[132 141 139 122 137 157 129] 122
[150 119 127 123 137 150 112] 123
[139 133 137 141 121 118 107] 141
[137 121 150 128 126 131 124] 128
[133 128 121 152 145 144 129] 152
[156 140 131 146 144 151 149] 146
[104 101 154 147 152 107 103] 147
[144 132 121 108 106 109 119] 108
---
[[122 118 129 115]
 [118 101 115 144]] Out: 101

[[113 114 128 136 150 154]
 [116 120 127 137 148 136]
 [123 128 117 140 134 126]] Out: 120

[[142 144 148 128 105 129]
 [114 140 124 152 141 140]
 [140 141 143 128 108 126]] Out: 140

[[129 123 150 142]
 [136 127 125 102]] Out: 127

[[142 135 150 130 115 139 126]
 [123 137 135 119 136 123 154]] Out: 137

[[115 149 138 115 120]
 [127 144 143 134 152]] Out: 144

[[137 108 131 127 133 150 136]
 [117 129 129 121 126 112 115]] Out: 129
---
Input:
[[112 157 129 156 143]
 [134 107 150 137 123]
 [143  99 149 101 115]]
Output: 129

Input:
[[132 100 128 149]
 [101 117 103 148]
 [140  99 103 119]]
Output: 100

Input:
[[113 142 123 125  99 139]
 [131 155 128 143 102 135]
 [107 134 121 120 100 141]]
Output: 125

Input:
[[149 120 142 132]
 [106 130 119 120]
 [142 139 148 127]]
Output: 120

Input:
[[139 122 129 117 117]
 [133 149 129 149 111]
 [143 100 148 100 145]]
Output: 129

Input:
[[158 130 124 132 132]
 [114 107 119 104 137]
 [130 118 114 108 118]]
Output: 124

Input:
[[135 130 150 125]
 [123 124 127 119]
 [131 129 137 128]]
Output: 130

Input:
[[112 129 116 138]
 [130 123 150 121]
 [118 141 127 143]]
Output: 129

Input:
[[133 126 130 125 120 106]
 [144 129 140 149 143 149]
 [108 121 122 134 130 136]]
Output: 125
---
[[122 119 137 130 132]
 [130 119 149 137 131]] Answer: 149

[130 122 135 156 124] Answer: 135

[120 139 107 102 144] Answer: 107

[[123 117 133 125 155]
 [127 138 131 125 143]
 [131 124 128 124 147]] Answer: 128

[[139 111 135 134 149]
 [125 130 125 125 128]] Answer: 125

[131 128 144 149 116] Answer: 144

[101 128 135 126 133] Answer: 135
---
array([119, 150, 136, 147]) -> 119
array([132, 125, 114, 109, 106]) -> 132
array([105, 145, 130, 121, 141]) -> 105
array([126, 115, 144, 120, 153, 146]) -> 126
array([123, 110, 100, 144, 124, 112, 115]) -> 123
array([119, 114, 113, 121, 106, 106, 100]) -> 119
---
[[103, 135, 136, 126, 139, 126, 139], [121, 127, 130, 131, 117, 129, 119]] ans = 127
[[110, 142, 138, 110], [112, 144, 137, 110], [130, 142, 102, 132]] ans = 144
[[130, 132, 113, 130, 140, 138], [130, 129, 106, 131, 140, 135]] ans = 129
[[120, 118, 119, 120], [124, 127, 128, 122], [141, 129, 145, 152]] ans = 127
[[126, 148, 153, 150], [138, 134, 123, 137], [138, 126, 114, 126]] ans = 134
[[153, 131, 102, 114, 125], [136, 135, 112, 118, 125]] ans = 135
[[120, 120, 111, 133, 137], [138, 99, 102, 116, 146]] ans = 99
---
[[154 122 128 129 129]
 [128 123 131 123 132]
 [148 121 131 142 137]] ans = 131

[[123 134 116 134 122]
 [130 127 135 128 129]
 [119 130  99 136 125]] ans = 135

[[115 134 120 104 131]
 [124 146 105 132 133]
 [126 136 115 142 131]] ans = 105

[[111 103 119 107 124]
 [127 128 120 131 138]
 [150 145 127 149 144]] ans = 120

[[129 140 146 138 143]
 [103 135 118 129 127]
 [125 127 157 129 135]] ans = 118

[[139 113 118 134 158]
 [142 109 131 126 135]
 [157 127 132 118 132]] ans = 131

[[119 120 114 139 157]
 [109 138 129 126 130]
 [136 124 134 128 116]] ans = 129

[[127 116 122 120 124]
 [128 122 100 112 129]
 [128 120 108 116 127]] ans = 100

[[127 128 125 129 132]
 [121 119 103 122 155]
 [122 120 102 122 156]] ans = 103
---
[[104 129 146 139 122]
 [114 107 139 145 135]
 [146 141 128 104 121]] | 128

[[128 138 140 100 112]
 [155 141 111 136 113]
 [134 141 106 104 122]] | 106

[[130 137 125 126 133]
 [151 121 116 118 135]
 [112 145 146 136 113]] | 146

[[107 114 116 115 146]
 [155 123 120 132 121]
 [130 115 124 126 140]] | 124

[[112 103 149 122 140]
 [108 129 137 102 138]
 [105 111 130 105 128]] | 130

[[106 127 139 129 142]
 [123 126 122 117 138]
 [138 130 135 116 116]] | 135

[[128 136 132 130 135]
 [136 148 156 133 128]
 [141 139 118 146 114]] | 118

[[125 122 132 133 124]
 [108 131 125 140 133]
 [138 140 121 102 112]] | 121

[[106 116 112 146 103]
 [130 122 121 139 130]
 [128 131 132 118 137]] | 132
---
[[138 129 121 136 141]
 [104 124 126 143 127]
 [127 127 127 130 127]]: 127

[[133 110 145 136]
 [139 105 129 140]
 [132 121 122 139]]: 122

[[125 101 136 127 146 126 137]
 [120 125 116 135 150 130 128]
 [141 141 115 141 134 121 115]]: 115

[[129 112 117 120]
 [153 120 116 105]
 [151 131 115 108]]: 115

[[105 150 118 142 145 149]
 [118 139 140 142 150 141]
 [123 136 142 139 149 136]]: 142

[[117 130 157 128 111 148]
 [131 112 122 150 146 132]
 [133 144 155 144 132 116]]: 155
---
[[139 127 115 129 121]
 [106 119 120 130 153]
 [142 139 122 130 129]] 129

[[147 140 136 133 128 124 118]
 [127 124 115 106 101  99 101]] 101

[[149 133 130 155 148 141]
 [140 124 124 139 139 135]] 135

[[122 145 123 102 117]
 [137 122 107 144 135]] 135

[135 104 136 157 117 124 154] 154

[104 147 133 146] 146

[130 128 143 109 134 107] 107

[[135 119 137 109 114 100]
 [121 155 153 132 112 135]] 135

[[121 132 136 121 130]
 [132 136  99 127 126]
 [121 123 140 132 124]] 124

[148 150 110 122 104 138] 138
---
[151 122 131 117 140 149 137]
151, 137

[142 107 116 117 144 128]
142, 128

[131 125 132 126 118 153 149]
131, 149

[[122 116 136 116 140 141]
 [121 128 105 128 149 144]]
122, 144

[[132 141 131 127 154]
 [122 126 108 121 149]
 [138 139 133 136 100]]
132, 100

[[115 107 106 121]
 [122 123 117 128]]
115, 128
---
[ 99 122 131 119 100] yields 99
[124  99 136 127] yields 124
[117 139 114 130 124 105] yields 117
[131 122 102 122 119] yields 131
[120 122 131 133 106 117] yields 120
[158 141  99 137] yields 158
[122 134 155 157] yields 122
[103 113 118 143 122 141 135] yields 103
[127 101 123 134] yields 127
---
[[112 123 135 108 128 130]
 [129 133 119 114 129 101]
 [133 136 118 128 131 126]] -> 136, 135

[127 115 137 122 125 149] -> 149, 137

[129 120 114 148 138 123 102] -> 148, 138

[140 106 124 103 129] -> 140, 129

[102 123 136 108] -> 136, 123

[146 150 108 119] -> 150, 146

[[143 129 140 150 110]
 [113 113 131 109 111]] -> 150, 143

[106 120 144 125] -> 144, 125

[[140 102 125 106 116]
 [118 106 141 135 142]
 [149 121 113 118 125]] -> 149, 142

[[142 131 137 133 119 121 122]
 [129 152 124 136 137 136 128]] -> 152, 142
---
[[137 130 125 128 133]
 [122 152 151 142 127]] ⇒ 133

[[143 113 130 133]
 [156 132 148 157]] ⇒ 133

[[134 131 123 118 148]
 [137 119 130 135 152]] ⇒ 148

[[136 148 139 131]
 [142 131 128 157]] ⇒ 131

[[152 129 134 153]
 [139 140 114 132]] ⇒ 153

[[117 144 113 147 117 110]
 [123 140 106 145 112 110]] ⇒ 110

[[110 138 113 114]
 [105 145 111 109]] ⇒ 114

[[116 110 151 110 148 110 108]
 [151 100 152 146 149 148 114]] ⇒ 108

[[131 141 112 149]
 [129 142 132 144]] ⇒ 149
---
[[153 128 122 148 107 123]
 [136 127 124 137 114 131]
 [154 127 128 144 112 123]]: 127

[113 151 116 109]: 151

[[117 154 117 117]
 [153 114 120 104]]: 114

[158 112 116 105 102]: 112

[149 147 124 146 108 152]: 147

[145 102 139 122]: 102

[106 133 147 138 115 129 134]: 133

[[144 134 128 134 147 129]
 [128 131 136 131 128 138]
 [154 138 130 141 158 133]]: 138
---
(140, 132, 140, 155) value 155, 140
(108, 146, 118, 143, 116, 112, 107) value 107, 108
(99, 146, 117, 115) value 115, 99
(120, 137, 149, 114, 157, 156) value 156, 120
(148, 158, 146, 128, 134) value 134, 148
(156, 115, 122, 112, 106, 101) value 101, 156
((115, 120, 108, 118, 139), (134, 109, 109, 137, 129), (103, 123, 119, 124, 126)) value 139, 103
---
125,130,133,126,133
119,133,139,125,140
124,133,150,121,151
--> 119

137,129,133,111,105,114
137,129,133,121,105,106
137,129,106,120,105,130
--> 137

139,134,111,146,120,134
134,127,133,101,128,121
135,124,135,103,131,125
--> 134

121,125,142,122,108,132,157
129,131,151,125,117,133,154
128,125,125,116,113,120,107
--> 129

157,132,124,133
131,131,127,131
157,120,141,127
--> 131

130,127,123,138,128,144
127,128,127,134,130,133
126,130,137,107,126,100
--> 127

130,119,132,113
124,116,120,109
117,135,116,99
--> 124
---
[132, 151, 111, 140, 114] Out: 132
[112, 116, 103, 125, 130] Out: 116
[137, 150, 129, 106, 144] Out: 137
[157, 140, 119, 143, 148] Out: 143
[109, 107, 113, 123, 149] Out: 113
[127, 103, 153, 146, 150] Out: 146
